In the data rows, the value 128 means zero.
Here are some points:
[137 138 157  99 128 104 124 148 112 141 110 105 149 100 118 151]
[157 177 173  98 157 109 119 150 132 103 128 113 139 116 117 110]
[140 110 111 171 117 136 112 110 120 151 110 145 149  92 162 124]
[ 72  76  95 155 103 167 111  98 145 120 151 178 139 166 132 133]
[ 85 123 150 100 124 101 109 108 102 114 140  95 159 202  96 150]
[106  81  98 137 101 129 139  98 115 145 118 129 112 146 145 147]
[140 170 157  99 138 104 146 160 116 134 109 104 120  94 119 137]
[156 110 114 135 127 136 149 113 132 135 115 147 117  97 159 125]
[106 102 150  96 168 103 109 141 117 112 130 139 135 174 120 122]
[160 154 104 121 118 168 146 112 173 125 146 127 112  91 108 125]
[125 110 144 102 167 106 133 157 114 111 116 110 129 112 141 117]
[ 86 168 158 104 131 102 124 139 116 119 134  95 112 196  97 132]
[ 90  84 130  97 145 100 109 152 103 125 123  95 114 166 135 135]
[ 76 159 154 106 125  97 114 143 113 121 142  89 117 210  97 130]
[120 120  94 148 104 161 124 106 158 135 155 127 118 138  98 141]
[164 116 107 131 124 137 147 121 136 127 114 146 121  81 160 120]
[151 116 110 175 130 138 113 114 119 151 112 144 151  84 157 119]
[ 84  98 140 105 157 103 113 142 104 122 138 139 113 199 121 134]
[ 72 158 163 102 129  96 134 126 115 116 148  93 104 205  96 149]
[129 111 108 153 134 174 117 116 158 111 140 187 148 106 149 110]
[ 75 139 161 105 136  97 142 115 114 115 151  98 150 209  98 163]
[141 110 103 155 133 177 107 121 164 105 140 196 140  90 152 103]
[137 130  99 146  96 125 158  99 122 171 121  99 113 146  97 158]
[164 113 114 142 123 127 142 113 138 130 111 148 123  82 166 120]
11 more points follow, each with its number after it:
[111 134 130 113 112  99 109 150 110 158 118 105 115 138 109 139] 0
[164 154 109 142 118 169 131 114 170 128 145 130 116  92 107 125] 1
[109  80 101 131 101 128 145 102 119 143 119 131 113 144 146 143] 2
[ 93  75  95 155 100 125 118  99 114 156 119 125 135 153 146 141] 3
[112  81  95 147 103 127 138  99 116 145 125 127 119 137 143 139] 4
[157 173 173  98 155 107 117 145 126  97 134 116 150 118 127 115] 5
[118 123  94 136 107 156 138  99 165 128 163 115 113 143  97 139] 6
[147 135 102 169 112 171 116 111 153 139 143 138 112 114 107 125] 7
[165 128 112 157 136 174 122 122 163 102 135 201 152  69 153  98] 8
[156 193 172  98 148 110 171 163 121 115 108 112 116  71 121 143] 9
[145 132  97 161 108 176 115 101 159 135 152 128 113 119 110 121] 10
Which of these numbered points is nearest to each point below, ignoring the 2 directions in which the first points spread most? Its number follows each.
[101  86  90 158 101 132 119 104 114 151 119 132 129 145 150 137] > 3
[150 114 104 172 125 143 118 119 121 152 116 145 137  79 162 114] > 3
[202 151 114 165 127 143 144 126 133 170 107 111 124  57 121 125] > 7
[110  98 128 101 150 105 114 163 106 127 114 102 114 134 152 112] > 3
[110 110  94 164  94 170 106 100 152 148 153 120 109 158  99 136] > 10
[162 149 110 135 118 163 132 118 170 124 148 131 111  94 102 118] > 1
Now 11 new points, numbered from 0 again:
[157 112 109 137 117 137 145 110 131 137 113 143 124  91 156 123] 0
[ 84 139 158 101 125  97 128 118 108 118 145  86 138 196  91 144] 1
[100  80  95 135  96 120 143  99 120 137 131 124 110 155 145 145] 2
[105  88  91 157 102 131 115 101 115 152 121 135 119 139 145 135] 3
[ 72  80 105 137 133 107 113 126 100 122 134 142 120 225 117 139] 4
[112  85  96 140 105 126 138  94 125 146 118 131 112 144 144 144] 5
[160 125 119 180 131 177 115 125 155 111 137 198 166  76 151  92] 6
[106 147 169 104 146  93 145 124 122 110 146 103 161 168 108 154] 7
[170 118 112 141 125 136 149 118 134 131 109 145 124  80 166 121] 8
[ 92  78  93 178  92 136 111  97 105 158 124 132 124 147 145 135] 9
[172 110 115 155 115 144 128 113 129 142 115 151 116  91 163 114] 10
The same question for these:
[124 132 161 105 143 105 122 119 122 112 142 109 182 154 110 137] > 7
[172 126 117 145 136 182 116 122 175 105 131 195 145  67 158  96] > 6
[124 112 133  90 158 101 116 159 116 120 108 107 122 119 146 108] > 4
[159 189 177 104 154 112 123 158 127 107 127 108 119 115 121 104] > 6
[158 128 153 105 177 105 128 171 130 110 111 116 122  83 151  94] > 4
[113 117 144 102 122 102 114 117 107 117 136 100 155 177 110 130] > 1
